In the rows, zero is written as 128.
One turn sends every row of this set to another row. A few are shown first. Where does it send the rows asked after them?
j642: [ 98 148 110  81 183 145 127 136 156 132  90 127  99 114 151 104  98 119
 133 109 122 121 150  87 102 129 117 143 134 124]
j794: [ 94 138  78 109 151 171 121 143 150 130 110 101 162 144 138 113 139 121
 148 121 103 135 111 135  95 120 120 121 124 112]
j33: [ 94 122 135 133 121 117 146 134  76 120 129 139 147 134 117 145 113 119
 161 122 108 162 160 133 134 139 125 111 105 145]
j26: [ 84 121 129  95  96 120  81 111 119 134 123 169 119 132 124 108 111  99
 143 126 106 122 108 108 141 111 142 145 138 166]
j470: [139 145  96 121 134 128 118 124 175 112 109 116 102 114 137 133 144 124
 151 110 145 129 113 127 116 132 107 123 118  72]
j797: [110 127 156 116 121 115 142 135  82 116 132 145 138 110 119 166 143 124
 144 141 111 155 147 140 126 141 100  99 113 141]
j988: [ 79 121 132  94 104 119 110  83 115 127 140 171 133 120 103 124 134 108
 147 138 103 123 103 117 132 112 125 165 122 151]
j882: [126 154 124  89  95 129 149 125  82 148 103 118 110 116 105 133 117  78
 116 137 162 110 118 123 135 118 122 149 147 153]
j67: [106 145 108  91 172 127 127 140 170 120  96 121 110 105 151  99 103 117
 129 118 131 108 161  93 108 120 114 146 144 120]
j722: [105 138 164 112 110  98 141 164  81 116 122 140 143 107 109 150 150 115
 139 118 113 154 150 141 124 132 122 125 109 137]
j478: [101 145 102  89 167 139 118 131 161 125 113 119 103 104 150 101 114 117
 116 108 137 114 151  82  95 133 108 151 135 118]
j310: [119 141 120  89  89 123 155 136  94 144  77 130  92 126  98 144 110  74
 118 144 139 118 128 137 144 131 128 134 148 137]
j206: [146 146 114 112 142 125 113 133 177 113 104 113 111 102 142 137 137 124
 147 107 140 130 113 126 125 138 105 120 132  77]
j954: [ 92 105 147 111 113 132 115  91 110 152 149 158 107 130 116 131 123  97
 150 138 111 138 112 131 143 114 124 165 133 161]
j826: [105 121 171 110 116 124 140 156  84 138 136 153 132 117 103 143 136  93
 153 137 106 153 154 140 141 126 128 123 118 125]
j638: [133 128 118 116  85 120 162 123  88 135 106 121 112 132 113 133  99  73
 136 142 157 119 123 137 150 135 125 117 141 124]
j398: [132 154  98 120 126 130 116 143 168 110 115 104 114 102 139 123 151 121
 139  97 147 116 125 132 112 128 111 135 126  77]
j217: [ 95 153  74 102 160 172 122 129 147 123 112 111 166 133 133 112 145 120
 147 114 103 122 134 123  91 121 134 124 128 112]
j592: [105 129 149 119 122 117 115 148  72 120 135 132 137 130 114 152 149 132
 169 113 119 157 152 130 138 127 113 109 126 141]
j415: [120 128 129  89  96 134 142 138  80 147  97 142  95 130 115 125 133  79
 136 145 174 111 122 118 142 139 118 117 148 124]
j354: [ 79 151  73 102 150 163 115 147 155 128 121 106 161 133 121 108 149 119
 137 118 111 136 139 123  92 128 123 138 127 104]
j723: [ 91 118 119 105  97 132 107  95 107 135 124 162 124 112 123 133 109 113
 153 125  94 117 108 120 144  89 124 161 120 168]
j169: [130 141 100 130 138 122 121 130 181 109  98 110 121 108 147 130 157 128
 142 113 149 130 116 137 112 134 117 126 126  85]
j197: [ 97 113 120 115 102 114 115  81 119 125 130 167 116 123 124 120  80 100
 147 126 105 126 121 104 151 124 141 145 128 152]
j850: [133 149 143 101  94 142 143 131  86 161 115 136  98 123 114 139 118  67
 126 124 148 126 121 143 142 123 146 136 139 151]
j726: [102 137 107  89 173 132 123 146 163 126 102 129  97 117 151 102  96 118
 126 111 122 124 153  85  97 122 114 140 122 120]
j14: [101 149  71 106 155 168 118 143 148 130 119 101 160 151 126 118 129 119
 142 119 111 138 128 126  93 117 124 116 124 114]

j850 -> j826
j470 -> j14
j592 -> j26
Where do these go?
j310 -> j797
j67 -> j169
j398 -> j354
j638 -> j33
j722 -> j988
j794 -> j642

One turn sends every row of this set to another row. A few are shown first. Where does it send the rows asked after them?
j474: [143 131 113 106 150 137 165 162 112  90 110 120 159 116 130 186 117 127
 139 124 146 176 149 158 120 124 132 143 120 118 138 139 130 190  77]
j157: [129 142 112 132 159 133 182 148 113  96 139 101 163  90 118 178 113 153
 143 143 119 173 151  35 123 114 153 125 109 108  94 131 127 128 106]
j929: [142 134 109 109 149 139 164 162 111  94 107 125 166 107 132 188 118 127
 136 127 147 171 155 157 115 117 133 138 122 120 138 141 128 188  72]
j104: [119 134 112 110 158 129 172 148 111 119 149 149 181 121 123 179 103 180
 148 139 128 170 151  98 105 115 159 110 101 112  64 131  98 179 129]
j168: [119 157 114 107 153 122 156 141 101 162 142 140 166 118 127 210 108 148
 148 148 131 182 153  25 112 135 148 102 110  93 119 110 137 101 134]
j532: [104 137 110 129 151 142 164 159 119 125 135 148 182 118 123 193 113 148
 143 142  93 173 150 105 108 109 144 117 112  96  89 140 129 174 180]
j475: [151 146 102 127 157 128 194 154 101 180 122  81 145 131 131 190 121 136
 140 114 124 172 155  97 114 115 103 106 119  81  99 134 139 108  74]
j901: [143 136 111 105 149 133 168 162 108 100 109 123 159 112 134 193 116 130
 138 126 155 176 154 153 118 123 131 144 122 117 136 141 129 191  69]
j191: [123 137 105 114 160 131 157 160 103 115 150 137 114  84 123 188 121 156
 147 157 111 180 153 126 113 118 124  95 101 119  79 130 106  97  97]
j671: [104 140  99 112 149 134 127 154  87 101 147  85 193 122 137 194 122 149
 130 157 139 163 175 109 100  80 116 103 110 102 176 129 141 151 123]
j843: [100 159 106 127 151 127 172 156 109 157 130 158 181 109 137 222 112 158
 143 145 119 175 167  92 103 111 145 122 115  93  86 140 132 182 149]
j487: [119 120 107 129 160 141 157 162 119 168 148 117 179 128 120 172 129 141
 142 123 113 176 126 148 125 118 134 116 121 111 194 104 105 189 108]
j234: [115 135 122 122 148 135 114 157  99 170 125 115 148 124 135 187 127 166
 151 139 139 174 148 131 110 123 102 109 120 147 163 135 131 195 140]
j728: [115 136 122 123 148 136 113 157  99 169 124 117 149 122 136 186 128 166
 147 141 137 174 150 132 110 119 104 108 121 145 164 136 129 195 139]
j661: [ 95 135 100 112 148 159 181 154 113 184 139 133 161 154 119 174 129 153
 131 146  99 163 143 159 112  98 170 114 115 138 151  99 123 150  90]
j729: [136 153 102 110 163 112 149 149 106 191 125 123 163 111 134 191 104 136
 157 150 115 178 147 155 115 132 146  94 102 135 139 124 205 143 117]
j522: [149 142  98 137 160 144 185 160 107 164 118  86 164 128 127 174 128 128
 131 116 103 163 155 105 109  98 107  93 120  90 104 139 130  98  85]
j739: [130 148 111 131 159 130 185 147 111 102 138 104 165  89 121 184 112 155
 144 144 123 172 154  32 123 115 155 125 109 106  94 132 127 130  99]
j29: [152 134 117  95 135 118 163 169 112 108 127 102 165 110 133 187 105 143
 131 143 117 170 162  99 107 121 166 149 129 133 133 129 152  67  94]
j968: [130 117 112 102 145 154 151 169 110 203 175 113 177 142 120 187 137 146
 130 161 114 161 157  78 114 106 162 111 106 110 166 131 141 102 125]
j985: [122 146 105 116 143 139 163 157  98 142 155 132 140  83 128 191 121 153
 146 136 136 177 145  76 121 122 153 125 106 141 218 125 152 151  88]
j464: [123 140 118 106 151 129 151 143 108 141 147 130 159 129 118 191 109 143
 152 145 113 186 136  36 119 140 148 104 105  91 118 105 138  97 153]
j688: [154 127 107 126 156 137 187 157 109 158 128  71 141 141 119 170 121 130
 141 109 104 174 137 105 121 119 102 104 115  84 102 130 139 104  97]
j172: [106 139 118 115 148 120 173 153 114 142 142 137 155 129 127 214 106 157
 157 135 114 192 143  97 114 138 139 134 108  84  82 132 140 190 169]
j605: [127 133 110 112 140 139 162 157 102 129 160 123 130  92 122 180 120 152
 151 132 131 183 132  82 127 130 153 127 103 140 217 120 155 149 101]
j939: [135 150 101 110 163 118 145 151 108 184 124 123 170 110 132 185 107 134
 154 150 108 174 146 158 114 126 149  90 101 139 142 127 202 138 121]
j893: [137 146 103 107 164 114 146 148 110 182 128 119 162 114 130 184 104 133
 158 148 107 178 142 158 118 134 148  92  98 136 142 123 205 141 124]
j823: [121 131 114 104 156 126 174 148 111 119 151 145 174 122 120 180 102 179
 151 137 131 176 148  99 106 120 159 115  99 109  64 127 102 181 131]
j995: [122 136 108 108 159 124 161 158 101 120 151 133 104  89 124 195 118 159
 152 154 120 188 148 123 117 129 122 101 101 114  77 127 111 101  95]
j366: [108 124 108  98 145 121 131 149  89  95 158  65 161 141 130 192 115 152
 144 146 143 183 152 110 111 110 111 120 102  90 171 119 154 161 133]
j762: [116 137 122 122 150 134 113 156  97 172 127 116 148 123 135 188 127 167
 150 140 140 175 148 132 110 122 102 108 119 146 164 137 131 197 138]
j630: [151 134 118  88 132 107 165 166 111 113 130  96 152 113 134 195 103 148
 139 140 124 176 158  95 110 134 162 154 128 128 129 125 159  73  91]
j453: [129 144 113 130 158 128 184 145 112  98 140  99 159  93 119 183 110 157
 147 142 123 176 150  33 124 120 155 129 108 106  93 129 129 132 105]
j399: [ 98 124 107 100 143 148 185 152 114 179 147 119 137 167 114 176 124 154
 143 139 103 177 126 158 121 123 166 126 111 131 147  92 133 158  98]
j15: [119 137 113 107 156 126 176 146 108 123 149 150 175 120 124 184 103 183
 148 139 135 174 153  95 105 119 159 113 101 109  65 129 100 179 125]
j107: [121 144 105 113 160 125 161 160  97 128 148 140 110  84 128 200 119 159
 147 158 122 181 158 119 113 120 125  98 103 116  77 131 107 100  86]
j47: [134 115 110 110 147 122 206 146 107 154 127  83 149 117 118 186 113 130
 148 126 125 175 149 168 122 120 135 144 114  84 157 136 131  94 124]
j690: [129 124 112  97 142 143 158 165 105 215 179 112 163 144 126 199 134 153
 136 160 131 170 155  72 115 121 160 120 106 105 162 129 147 109 115]
j37: [131 128 101 121 151 132 203 150 104 163 118  97 171 103 127 190 117 129
 137 132 128 160 168 168 113  97 138 132 117  91 161 144 121  89 114]
j66: [132 131 104 111 147 114 212 144  99 180 123  92 151 108 131 208 112 137
 145 129 146 173 165 157 115 117 134 146 116  82 155 139 131 100 100]
j201: [149 144 112  93 133 111 167 168 108 121 127 106 164 107 139 200 104 149
 133 146 129 168 169  92 103 121 164 149 131 131 132 130 157  71  83]
j128: [ 94 145 100 103 144 141 189 150 104 202 142 132 144 155 125 195 124 161
 138 145 121 172 144 148 112 116 168 125 117 129 145  96 132 162  74]
j888: [116 137 104 128 162 134 165 162 111 191 144 127 182 120 130 191 130 147
 140 124 131 174 140 139 119 113 135 117 124 110 191 108 104 191  87]
j303: [123 137 103 119 145 147 158 161 104 125 154 132 145  85 122 175 123 146
 142 136 123 172 141  85 122 115 154 120 103 144 222 125 150 145  99]
j460: [119 126 109 120 159 125 166 159 115 185 153 114 164 133 123 188 124 148
 149 121 131 187 124 141 127 133 130 127 121 104 189 101 111 197  97]
j699: [102 149 104 102 145 112 140 148  78 126 151  82 168 125 147 221 116 160
 142 151 168 177 174  97 102 104 112 121 109  90 166 124 153 166 102]
j43: [132 110 116  94 142 149 153 166 112 198 181 102 159 152 116 185 134 149
 138 156 118 172 144  78 121 123 159 121 102 106 163 125 148 107 132]
j776: [120 148 113 115 156 136 147 147 107 146 139 143 181 117 123 192 114 140
 140 150 111 172 150  36 111 121 151  91 109 100 122 113 132  90 148]

j37 -> j66
j172 -> j532
Where do these go?
j168 -> j464
j474 -> j929
j487 -> j888
j995 -> j191
j29 -> j201
j699 -> j366
j399 -> j661
j157 -> j739
j690 -> j43
j605 -> j303
j15 -> j823
j729 -> j893
j522 -> j475

One turn sends every row of this set to another row. A few are shown first. Where does it send the rows asked after them?
j761: [171 190 153 138 116  87 154 132 178  93 156  99 154 105 129 157 115  89
  82 107 152 113 134]
j643: [172 194 145 137 115 138 159 113 111 102 140  97 140 118 111 154 116  78
  87  81  95 151 133]
j612: [170 186 168 131  93 129 130 114 137  96 180  99 114 139 147 123  88 103
 118 105 106 158 134]
j322: [151 169 190 105 115 112 118 151 166  98 175  92 148 109 165 142 114 111
 107 100 151 134 132]
j243: [134 124 163 124 128 121 119 116 124  71 160 143 126 123 153 176 127 143
 119  99 138 139 144]
j992: [172 177 137 169 109 129 153 135 131 102 113 129 142 131 128 172 122  88
  53 102 121 133 130]
j851: [170 168 192 162 128 115 128 136 149 153 156  87 137 176 127 141  97  84
 130 112 134 158 132]
j276: [182 198 152 137 115  96 167 110 155  95 167  97 142 116 107 146  97  81
  97 102 111 130 132]
j64: [175 150 152 103  86 124 133 122 125 127 143  78 120 131 137 108 112  94
 100 100 104 116 161]
j484: [155 187 144 133 112 129 138 137 142  98 130  94 158  96 145 166 143  91
  70  90 152 129 139]
j502: [142 105 176 110 149 137 126 125 132  93 132 120 148 155 136 182 114 144
 131  96 133 145 154]
j51: [183 187 146 170 110  91 162 125 166 105 145 119 139 135 115 157 100  81
  78 118 130 122 132]
j516: [167 141 209 116 137 100 147 169 148  98 161 129 149 136 127 157  89 109
  90 104 103 130 110]
j756: [178 140 160 131 100 119 133 129 129 159 125  76 130 160 127 115 114  84
 106 107 120 120 160]
j872: [166 165 175 126 149 117 166 149 125 113 126 102 169 117 102 175 124  80
  79  81 110 133 120]
j562: [151 117 164 162 138 123 128 108 111 103 144 150 120 169 125 176 111 126
 126 108 120 153 137]
j144: [174 115 175 102 112 104 146 162 132 128 123 108 140 138 125 133 110  99
  75 105 104  95 143]
j147: [179 175 171 141 141  79 171 138 162 110 151 107 160 126  98 162 101  78
  87 105 123 117 123]
j784: [165 134 167  86  99 110 130 150 140 122 136  84 140 114 147 121 122 103
  88  99 126 100 156]
j395: [137 107 185 136 159 112 124 132 128 106 145 138 147 148 131 187 129 129
 126 100 148 138 136]
j924: [141 135 159 159 130 130 109  97 124 113 151 115 124 156 146 169 130 123
 144 106 158 157 153]
j996: [172 150 177 174 107 108 128 159 163 115 137 142 126 167 151 157  95 108
  78 127 139 132 123]
j449: [178 193 158 158 125  92 154 120 169 128 152  82 153 132 110 152 110  72
 106 107 148 129 139]
j347: [150 123 164 118 134 150 125 101 120  98 140 110 133 162 133 167 107 139
 145  96 120 161 159]
j916: [147 117 162 139 136 145 116 112 133 112 124 113 137 174 140 178 115 139
 138 105 146 154 162]
j420: [178 123 157 140  96 111 135 150 137 144 112 110 126 161 134 129 111  95
  74 117 120 102 152]
j346: [140 134 173 119 144 127 125  95 108  95 169 112 129 137 129 164 121 124
 152  90 123 158 144]
j738: [164 184 158 158 134 128 144 131 133 145 119  78 164 137 115 167 139  69
  95  91 147 145 141]
j816: [152 108 162 133 133 141 127 119 127  93 125 137 133 169 136 182 106 146
 122 105 124 147 153]
j452: [143 120 159 112 127 148 117 111 132  81 138 117 135 148 150 174 118 150
 130  97 137 148 161]

j346 -> j924
j916 -> j816
j516 -> j322
Where do these go?
j276 -> j449
j64 -> j756
j872 -> j484

